128 stands for zero in the data rows.
Here are some points, one per row:
[ 95 116 139 127 102  95 157 115 118 177 135  84 142 159 127 145 141 174
 121 114 111 145 116 178 115  97  56  92  91 122 146  84 109  99 126 160
 142  51]
[123 144 138 150 148 156 126 108 113 134 146 170 164 158 152 164 143 143
 109 111 141 151  84 140  67 115 188 118  98 132 190 174 120 173  89 138
  92 115]
[139 114 136 135 141 180 153 161 133 109 134  87 171 109 164  72 146 149
 116  80 150 104 161 150 123 122 132 131 110 126  70 127 104 102 158  84
  82 211]
[ 94 120 157 134 116 166 134 178 160  76 163 119 161 106 160  50 154  65
 122 161 153 173 141 104 156 135 149 161 137  95 148 100 154 144  88 111
 164  88]
[131 104 143 159 109 142 171 154 129  67 141 167  74 132 130 118 123 127
  91 171 125 107 134 126  88  96 189 191 100  94 143 137 163 104 160 146
 104  79]
[ 91 174 109 119 144 163 175 117 126 161 150 169 154 119  99 120 174 101
 102 115 182 136 114 217 173 117  98  69 170  69  31 130  85 111 105 128
 141  66]
[133 108 145 113 100 122 115 119 103 176 125 118  98 110 124 165 152 145
  88 143 149 208 145 157 138 142 173 112 132  88 133  85 131 100  97 133
 108 183]
[161 150  88 142 115 113  86 151 161  89 122 123 125  81 153 117 114 156
 100  96 178 105 126  23 142 141 171  81  99 102 173 129 136 101 148 132
 128 102]
[158  94 167 142 105  89 116  84 107 114  53 146 152 134  86 124 106 115
 155  88 107 110 199 130  99 161 144 145 193 144  97  87 136  51 151 184
 185 117]
[173 221 124 205 134 165 134 113 124 171 136 104 121 123 109 149  87  80
  94 147 138 100 132 148 172  97 166  85 132 150 164 122 140  97 206 124
 139 142]
[100 108 107 141 143 130 145 107 127  97  80 167 175 148 129 117 163 164
 132 121  88 110  75  82 155 142 140 124 153 129 152 120 148  88  69 108
 123 141]
[123  76  73 130 133 102 135 122 138  89  87 177 118 206 109 159 190 115
 120 125 150 153  93  54 104  96  81 135 155  68 134 121  78 126 161 179
 137 169]
[ 86 146 136 220  89 129  90 129 155 150 155 105 142 132 135 180 106 145
 140 185 130 124 204 158 141 122 136 146 175 153 121 141  97 174  85 141
 142 191]
[148 155 129 166 170  62 139 145 124 117 112 134 119 126 151 163 108 174
 145 108 118 136 104 151 151 155 151 148 152 104 132  99 165 184 213 188
 142 173]
[141 121 159 131 110 123 105 150 197  99 130  99 186 132 134 204  86 142
 152 122  74  91 164 169 145 129 126 112 123 119 174 122 133 148 157 161
  84  93]
[160 110 142 157 141 189 189 146  55 119 165  88  89 134 154 135  96 126
 183 148 104  89  87 163 152 144 112 120 118 139 133 100  77 180 150 120
 119 143]
[ 57 148 121 119 148 177 153 119 155 135  87 134 123  94  93 161 146 140
 117 126 174  70 138 168 188 170 139 155 107 165 157 152 156 114 111  80
  71  59]
[125 104  97 141 154  19 143 105 121 251 100  97  94 169 129 137 137  76
 116  89 120 160 182  43 158 158 129  93  70 134 139 161 128 148 127 104
 117 136]
[147 162 133 152  86 118 112 168  73 110 121  87 114 190  62 102 109 196
  90 118 164 134 132 186 136 137 104 149  80 180 118 129 162 152 156 153
 124 130]
[197 156  96 116  81  90 121  79 105 100 129 199 125 131 129 147  97 110
 118  91 120 116 126 170  92 108  70 158 105 145 104  76 129 150 126 107
 115 122]
[181 130 112 158  98 165 152 126 177 105 114 123  85 104 116 211 163  61
 113  93 128 138 132 114 131 158 110 141 110 140  85 160 123 167  49 130
 175 120]
[109 158 134 132 131 150 138 113 148 142  99 112 109  65 163 108 204  71
 130 146 166  87  65 104 143 138  75 141 131 137  90 126 154 155 105 127
 121 130]
[107  81 182 122 127 185  76  98 131  87  70 129 124 123 128 146 100  70
 157  88 106 143 136 100 139  88  68  95 133 133  98 161 159 145 128  16
 146 120]
[102 141 144 158 111 103 141 101  85  77 162 164 100 149 123 176  88 180
 141 126  91 140 164 133 134 138  97 128 117 134  64 194 190 111 117 191
 151 188]
[ 60 100 121 166 200 166 128 114 196 115 150 139  88 102 132  94  18 152
  57 153 106 133 126 120 128 130 132 118 140 124 120 111 126 140 162 134
 177 107]
[ 63 147 134 122  84  95 120 132 182 113 166 142 173 142 124 107  83 129
 153 119  84 106 126 132 108  92  93 102  97 133 127 135  88 121 116 130
 131 161]
[110  97  72  96  90 131  62 201 143 167  89 138 119 148 137 134 183 161
 198 120 134 146 104  89 143 144 162  98 163 129 144 108 167 101 132 142
 200 133]
[134 129 173 142 131 105 119 113 155  92 120 118 112 139  78 110 204 134
 125  86 117  86  97 134 137 132 176 149  54  89 168 193 162  69 156 114
 141 174]
[140  96 150 120 111 154 107 143 100 168 165  96 141  71  74 163  80 108
 122 124 191 147  76 155 128  87 102 157 179 153 108 197 130 140 161 168
 109 136]
[ 78 195  95  87 100 142 200 164  87 147 105 118  96 158 110 161  58  82
  89 138 150 110 131 145  61  88 155  98 129 125 105  55 164 134 108  76
 146 123]
[140 170 100 141 121 181  67 133 108  95 177 165  91  83  65  86  94  80
 148 165  88 101 154 104 180 113 121 135 113 153  69 110 121  89 137 161
 133 118]
[ 95 144 131 142 128  96 129 135 146 154  93 129 130  79 159 166  74  66
 114  82 119  98 142 159 129 132 126 132 104 132 151 125 112 151  91 162
 106 119]
[142 104 104  98 111 119 173 127  48 146 233 155 177 142 200 125 151 112
  62  89  84 164 116 118 154 103  71 151 159  94 158 104 130 123 137 159
 123 139]
[120  97 152 147 109 150 115 116  79 131 145 101 124 157 181 103 118  79
 158 138 135  61 134  74 154 153 163 125 155 148 153 163  83  62 156 168
 143 127]
[144  96  66  70 155 159 140 141 157  92 117  94 152  91 102 126 128 158
 147  94  95 138 143  91 145 143 150  90 127  70 117 159 135 141  81 130
 117 120]
[134  89  98  93 119 129 143 137 164 123 108 191 106  79 122  93 153 139
 116 108 168 137 140  93 129 137 143 112 211 153 154 174  69  98 151 133
  71 165]
[127  47 118  94 106  86 117 163 180 160 148  84  76 120 148 160 198 155
 114 124 142 134  81  81  94 126 167 137 109 136 125 126 132  31 147  85
  94 174]
[115 217  90  76 141 146 132 105 120 139  95  92 148 152 123 112 119 135
 111 141 148 178 147 165 129 140  91 153  98 173 183 176 151 125 123 178
 149 159]
[179 162 181 116 140  59  99 100 151 175 134 146 120 166 139  68 112 160
 159 123 163 170 116  61  95 110 181 113 152  97 120 123 182 148  52 170
  83 137]
[158 129 151 164 114  96 148 113 129  97 135 123 158 118 153 105 138 186
  94 100 125 109  88 125 135 118 135 133 141 165 142 112  95 114 137 124
 186 143]
[130  95 144  83 129 136 130 144 145 183  98 192 152 142 125 121 113  77
 105 165 121 154 144  65 134 179  92 101  73 141 156  91 131 109 142 200
  79 184]
[166 175 127  90 166 105 107  98 106 148 116 101 168  73 151 168 131 121
 122 150 154 151 130 129 118  83  58 200 147  78  93 126 111 138 145  95
 155 134]
[174  57  93 128 140  69 156  89 133 179 173 183 124 137 158 157 145 179
 185 226 222  93  78 182 123 139 116 170 121 103 166 123  98  81 106  78
 145 136]
[144 121  92  47  78 156 140 101 184 164 130 102 112 155 220 113 115 100
  94 191 131 141 102 153 138  99 184 156 163 145  88 144  89 149 180 146
 139 108]
[175 121 178 147  83 140 156 137 157  91 127 126 116 151 135 166  95 144
 172 172 115 152 134 110 126 168  75  99 121 133 142 169 127 135 122  77
 155 120]
[112  83 143 147 198 201  80 136  95 164 113 104 108 115 184  71 146 138
 147 167  59  86 122 171 100 159 161 146  94 105  77 141 158 170 176 174
 120 155]
[121 101 118 194 122 192 120 120 110  64  48 167 101  95 162 124 111 155
 145 108 141 152 185 118  94 112 171 139  17 172  92 166  88 147 127 101
 127  90]
[ 57 133  99 129 108 109 100  96 140  23 104  66 100 128 150  70 114 112
 175 148 137 148 182 140 116 188 104 100 160 108 212 100 125 139 148 119
  93 178]
[137 111 138 135 130  90 164 135 135  88  71 130 134 149 117  62 126 139
  90 171  93 134  80  99 134 120 178 108 144 149 134 156 107 184 147 119
 116  82]
[159 120 132  97 128 128 144 118 119 149 170 100 122 166 115  86  89 140
 154 131 157 145 121 146 135 114  68 140  91  52 158 172 100 123 121 180
 129 149]
[176 128 152 174 139  60 136 161 122  92 158 150  80 130  74 131  90 117
  65 132 127 118 128 170 105 181  94 105 163 139  86 157 103 138 149 147
 129 129]
[105 177 131 124  96 116 131  59 136 134 159 124 135  23 119 151 134 103
 148 113 110 130  89 126  93 137 110 107  97 142 140  85 155 158 112 192
 130 130]
[125  76 135 161 103 100 107 133  56 149  74  96 149 100 128  92 160 125
 155 133 128 155 121 156 107 166 146 106 154  68 121 108 121 125 116 149
  83 127]
[128 162 118 109 114 169 114 124 133 168 125  72 110 124  77 176 156 134
 123 113 100 101 141  66 138 151 127 114 101 103 134  90  83 143 100  84
  86 130]
[133 115 201 109 132 149 143 162 126 104 113 157 174 178  82 175  23 143
 159 114 169 120  83 136 147 154 146 179 126 157  89  90  97 138 136 147
 140 138]
[151 152  94 111 182 149  94 146 144 163 176 149 135 129  87  62 163 112
 201  70 107 128 167 113 145 103 164 148 130 159 161 123  93 163 138  79
 132 103]
[113 151 151  77 118  92 164 156  69 139  74 202  98  61 124 125 117 166
 120 164 103  92 145  90 154  91 149  81 125 137 185 163 138 200 104  93
 182 133]
[124 141 155 135 144 169  87  99 126 145 106 103 108 177  46 152 139 114
  49 127 137  75 101 117 102 135 134 173 125 127 178 107 116 173 116 110
 168 122]
[159 118 106 148 137 131 120 155 102 154 115 158 164 139 137 117 149 118
 118 159  70 181 123 147 141 132 147 142 152  72 175 146 109  39  84  83
  97 108]
[ 79 173 145  92 158 115 133 148  87  73 168  93 216 107 146 174 178 140
 110 144 184 105 204 109 107 112 142 108 137 160  79 161 111 167 154 124
 118 109]
[115 137 108 113 176 106 106 163 133 160 178 148 143 106 145 134 123  81
 137 126 134 107  82 148 128 139 100 116 132 118  89 165 125  74  74  75
 154 144]
[123 108  89 150 121 152 109  87 131 183 142 106 206 140 141 124  92 142
  87 112 163 149 158  92  91 150  79  82  81 118  90 104 174 152 113  71
 161 118]
These points spread out most along one direction. Take the direction at right angles to it along which they spread out most. Go by this last direction. Where along it does each point below lie, from 0 to 99? 50 is the average, and the first point above lies past it. One standard deviation of the points above along it is 16.
[ 99 170 173 170 157 163 137 153 138 151 125  95  96 156 120 149 114 198
 156 113  92 109 138  72 118 128 161 196 201 152 123 143 106 117 136 132
 130  98] >> 37
[143  97 134 129 149 167 210 136 109 163 130 126 122 115 118 124 168 136
 198 128 114 132 152 148 141  89 150  97 173 152 137 114 149  99 153 138
 165 106] >> 51
[141 159 152 141 123 128 107 195 136 123 133 185  95 184 179 149 129 126
 124  66 140 131 131 204 147 131  41 129 138 130 158 108 156 139 139  94
 116 122] >> 63
[114 124 142 139 158  95 124 145 140 194 127 124 135 145 169  96 188 143
 134 145 165 183 115 114 121 105  83 171 150 149 149  59  70  83  87 152
 125  98] >> 73
[111  88  70 112 144  81 107 120  81 126 157 107 152 119 105 153  62  63
 115 138 135 135 109 166  78 123 108 145 139 172 113 181 127 131 101 166
 135  67] >> 67
[ 93 150  98 137  91  91 136 128 172 126 146 139 120  90 101  83 184 119
 195 167 110 139 150 141 177 122 180 191  73 117  76  83 160 185 146  60
 103  92] >> 32
[152 187 129  87 131 107 109 136 137 100 122 107  84 118 140  75 164 136
 147 148  56 126 115 135  46 113 127  84 137 131 127 128 138  87 121  78
 106 127] >> 41
[125 109 174  89 136 172 103 116 134 126 136 164 107 128 109 114 140 162
  67  72  87 113 248 170 116 153 152 112  94 125 128 134 124 171 145 120
 182 140] >> 32
[143 110 114  90 176 107  95 132 156  31 135  73 108 177 110 141 143  98
 147 164 123 145 146 155 162  56 159 111  73 166 113  38 144 120  90 182
 131 133] >> 44
[132 101 121 106 117 105  87  90 101 144 113 169 130 142 161 126 147 166
 123 175 135  91 113 144 180  69 120  83 159 108  75 128 172 107  97 125
  48  98] >> 60
[161 103 103 134 139 129 146 131 164 141 167  83 177 116 105  72 150 149
 109 132 110 112  94 125 109 112  97 154 191 165 155 126 215 142 134 114
  99 145] >> 56
[130 158 170  97 148 146 167  76 103  60 145 139 114 176 125 155 128 115
 168  71 128 190  67 102 113 207 177 147 169 141 133 137 127 138 181  84
 131 113] >> 44
